Each path is a new rotation, seen through one point. The rows after it are directions, each followed by how far the rotation turns it, in degrees per step (0 if it stays put).
Each turn is a multiple of 5 degrees from 10 to 175, or 0.

| -2.20 |  0.40 | -0.49 | -1.02 | -1.61 |  0.84 |  1.26 |  4.38 |  4.54 |  2.91 |  0.75 |
|  1.38 | -1.79 |  1.22 | -0.70 | -1.09 |  6.19 | -0.93 |  2.26 | -1.08 | -2.45 |  0.79 |
| -2.98 | -0.16 | -3.24 | -2.27 |  0.88 |  1.17 | -3.21 | -0.08 | -0.63 |  2.84 |  3.71 |
|  2.75 | -1.31 | -4.19 | -0.22 | -1.99 | -1.05 | -1.07 |  4.34 |  0.45 | -2.89 |  0.44 |
| -4.17 | -3.83 |  1.54 |  2.06 | -1.09 |  0.19 | -0.23 |  1.18 |  2.22 | -0.92 |  3.83 |
|  0.48 | -2.66 |  0.62 | -1.56 |  4.44 |  0.31 | -1.22 |  4.28 | -3.53 | -0.63 |  0.20 |
| -3.45 |  0.12 | -4.55 | -1.48 |  2.72 |  0.45 |  2.19 | -0.16 |  2.41 | -2.38 |  1.09 |
|  3.35 | -3.85 |  0.43 | -0.01 |  1.93 |  0.24 | -2.81 |  0.75 |  4.35 | -1.59 | -0.39 |
| -2.71 |  1.30 |  1.20 |  0.27 |  1.91 |  1.48 |  1.05 |  4.60 |  3.31 |  3.06 |  1.17 |
|  1.38 | -1.56 | -0.70 | -3.86 |  0.06 |  5.81 |  0.57 |  1.56 | -0.56 | -2.14 | -1.10 |
| -1.29 |  0.75 | -3.26 | -0.14 |  0.88 |  2.36 | -4.05 | -1.26 |  2.22 |  1.61 |  4.00 |
|  2.59 | -1.86 | -2.04 | -1.55 | -3.02 | -0.94 | -1.46 |  5.52 |  1.14 |  0.63 |  0.06 |
| -3.87 | -1.53 |  0.65 |  2.24 | -1.99 |  2.98 |  0.83 |  2.19 |  0.10 | -2.13 |  3.93 |
|  0.08 | -3.97 | -0.82 | -3.24 |  2.83 |  0.09 | -3.01 |  1.36 | -3.69 | -0.14 |  1.27 |
| -2.04 |  0.94 | -5.28 |  0.92 |  2.16 | -1.87 |  0.80 |  2.19 |  1.93 | -2.42 |  2.07 |
|  1.09 | -5.77 |  1.69 | -0.47 |  0.25 | -0.43 | -0.37 |  1.41 |  3.94 | -2.28 | -0.40 |
| -2.31 |  0.96 |  1.88 |  1.23 |  4.98 |  2.13 | -0.04 |  3.73 |  0.91 |  1.45 |  1.79 |
|  0.39 | -1.31 | -2.77 | -5.56 |  1.36 |  3.08 |  1.35 |  1.11 |  1.03 | -1.01 | -1.98 |
|  0.74 |  0.72 | -2.28 |  1.83 |  0.78 |  2.98 | -3.17 | -0.78 |  4.58 | -0.63 |  2.87 |
|  0.82 | -2.14 |  0.67 | -2.40 | -2.12 |  0.17 | -1.50 |  5.17 |  1.84 |  3.50 |  0.20 |
| -2.06 |  0.82 | -0.82 |  1.03 | -1.28 |  5.06 |  1.08 |  3.11 | -1.57 | -2.55 |  2.69 |
| -0.74 | -4.29 | -2.40 | -3.49 |  0.31 |  0.58 | -3.72 | -1.11 | -1.62 |  0.22 |  2.33 |
|  0.14 |  0.75 | -4.09 |  2.49 |  1.02 | -2.35 | -1.16 |  4.30 |  1.07 | -1.60 |  2.45 |
| -2.19 | -5.79 |  1.57 | -1.05 | -1.14 | -0.29 |  1.72 |  2.22 |  2.19 | -2.16 |  0.25 |
| -1.10 | -0.55 |  1.23 |  1.16 |  6.13 |  2.26 | -1.52 |  1.83 | -1.27 | -1.13 |  2.04 |
| -1.06 | -1.05 | -4.11 | -4.85 |  2.54 | -0.31 |  1.22 |  1.15 |  2.39 |  0.38 | -1.36 |
|  2.18 | -0.23 | -0.54 |  2.44 |  0.75 |  2.86 | -1.26 |  0.78 |  5.37 | -2.83 |  0.99 |
| -1.41 | -2.06 |  2.51 | -2.46 |  0.16 |  1.89 | -1.31 |  3.45 |  2.24 |  4.53 |  0.62 |
|  0.45 |  2.15 | -2.51 | -0.98 |  0.31 |  5.24 |  0.52 |  3.51 | -1.78 | -1.86 |  0.88 |
Speeds:
| -0.88 | -0.54 |  3.05 |  0.66 | -0.39 |  1.02 |  1.12 |  1.72 | -0.78 |  0.48 | -0.03 | : 95
| -0.31 | -0.33 | -0.89 |  0.37 | -2.71 | -0.25 | -1.10 |  0.46 | -2.15 |  0.06 |  1.58 | : 40
|  0.23 |  1.28 | -0.40 | -0.44 |  1.27 | -1.62 | -0.63 |  1.99 | -0.87 |  2.37 | -0.17 | : 130

| -4.84 |  0.11 |  4.47 |  1.14 |  2.55 | -0.71 |  0.29 | -0.24 |  0.37 |  2.46 |  1.53 |
| -0.72 |  0.97 |  1.86 | -3.84 | -0.36 | -1.79 |  2.18 | -3.57 |  2.73 |  1.35 |  3.24 |
|  3.39 | -1.50 | -1.28 | -4.29 |  0.39 | -3.11 | -0.65 | -1.82 | -2.29 | -1.61 |  2.30 |
|  0.88 | -0.62 | -2.00 |  0.21 |  5.20 |  1.32 | -1.98 |  0.65 | -4.37 | -0.88 |  1.52 |
| -0.45 |  1.90 | -0.87 |  2.41 |  4.60 |  2.60 | -1.73 | -2.21 |  1.58 |  3.40 | -0.19 |
|  0.34 | -0.21 |  1.86 | -0.27 | -0.76 | -2.42 | -3.69 | -2.56 |  3.32 |  4.36 | -1.05 |
| -3.14 | -3.01 |  1.67 | -2.47 | -0.93 | -4.63 | -2.32 |  0.93 | -0.86 |  0.68 |  1.86 |
| -3.36 | -0.59 | -0.80 | -1.13 |  3.08 | -1.94 |  3.59 | -0.73 | -1.94 | -0.79 |  3.93 |
|  3.31 |  2.40 |  0.04 | -0.21 |  2.62 |  0.38 |  2.25 | -4.88 | -1.40 |  0.57 |  2.34 |
|  3.76 |  0.53 |  1.10 | -1.80 |  1.30 |  1.43 | -5.50 | -2.52 | -1.17 |  0.01 |  0.22 |
| -2.53 | -2.30 | -1.41 | -1.29 |  3.94 |  0.34 | -5.20 |  1.19 |  1.38 |  0.47 | -1.09 |
| -2.41 | -1.35 | -0.58 |  1.06 |  3.41 | -3.17 |  1.55 |  0.42 |  2.12 |  4.60 | -0.27 |
|  0.34 |  1.00 |  2.36 | -0.11 | -1.66 | -3.26 |  1.02 | -1.54 | -1.35 |  4.63 |  3.51 |
| -1.39 |  0.49 |  0.08 | -2.49 | -1.65 | -0.58 | -2.38 | -3.08 | -2.76 | -1.89 |  4.83 |
| -0.66 | -0.98 | -1.93 | -0.82 |  4.58 | -0.35 | -0.71 | -3.92 | -0.77 | -3.99 |  0.05 |
|  2.89 | -0.22 |  2.44 |  0.47 |  6.15 | -0.04 | -0.31 | -1.09 | -0.05 |  1.56 | -2.26 |
|  0.78 |  0.43 |  2.23 | -2.34 |  1.39 |  1.16 | -3.21 |  1.85 |  1.48 |  5.17 |  1.50 |
| -2.61 | -1.09 | -3.88 | -2.44 | -1.05 | -2.24 | -2.33 | -0.22 |  1.81 |  2.98 |  2.82 |
| -1.53 | -1.50 | -2.49 |  2.03 |  0.82 | -5.25 |  0.88 | -2.62 | -2.86 |  0.50 |  1.27 |
| -0.62 |  1.35 |  4.09 |  2.23 |  2.39 | -0.38 |  0.33 | -3.12 | -4.04 | -0.26 |  2.11 |
| -0.25 |  1.60 |  3.01 | -3.23 |  2.36 |  2.72 | -2.06 | -3.66 |  2.16 | -1.13 |  1.87 |
|  2.06 | -2.41 | -1.52 | -4.68 |  2.94 | -1.84 | -1.98 | -0.94 |  2.86 | -0.20 | -1.28 |
|  1.17 | -2.44 | -1.44 | -0.41 |  3.77 | -2.54 | -0.57 |  3.33 | -2.35 |  3.57 |  0.42 |
| -2.10 |  1.76 | -1.08 |  2.14 |  1.09 |  0.59 | -0.59 | -0.10 | -1.78 |  5.02 |  4.01 |
| -1.59 |  1.49 | -0.71 |  0.89 | -1.84 | -1.54 | -2.07 | -6.01 |  1.01 |  0.97 |  1.98 |
| -0.57 | -2.33 |  2.72 | -0.95 |  0.97 | -3.94 | -2.48 | -3.48 | -1.28 | -3.12 | -1.06 |
| -1.39 | -1.39 |  3.39 | -2.39 |  5.82 |  0.05 |  0.96 |  1.08 | -1.15 | -1.28 |  0.92 |
|  1.93 |  1.41 | -0.68 | -3.13 |  3.79 |  1.61 |  1.95 | -0.46 |  2.15 |  3.43 |  2.66 |
|  3.78 |  0.05 | -3.41 | -1.67 | -0.66 | -1.62 | -3.22 | -1.47 | -0.48 |  3.70 |  1.45 |
Speeds:
| -1.32 |  0.50 | -2.15 | -0.20 |  0.64 |  0.58 |  1.28 | -1.43 |  2.42 | -0.29 |  0.04 | : 110
|  0.46 | -0.32 | -1.14 | -1.70 | -0.74 | -1.05 |  1.88 |  1.65 | -0.29 |  1.20 |  1.77 | : 70
| -1.05 | -2.00 | -1.57 |  0.02 |  1.04 | -1.45 | -0.35 |  0.98 | -0.93 | -1.86 | -0.95 | : 95
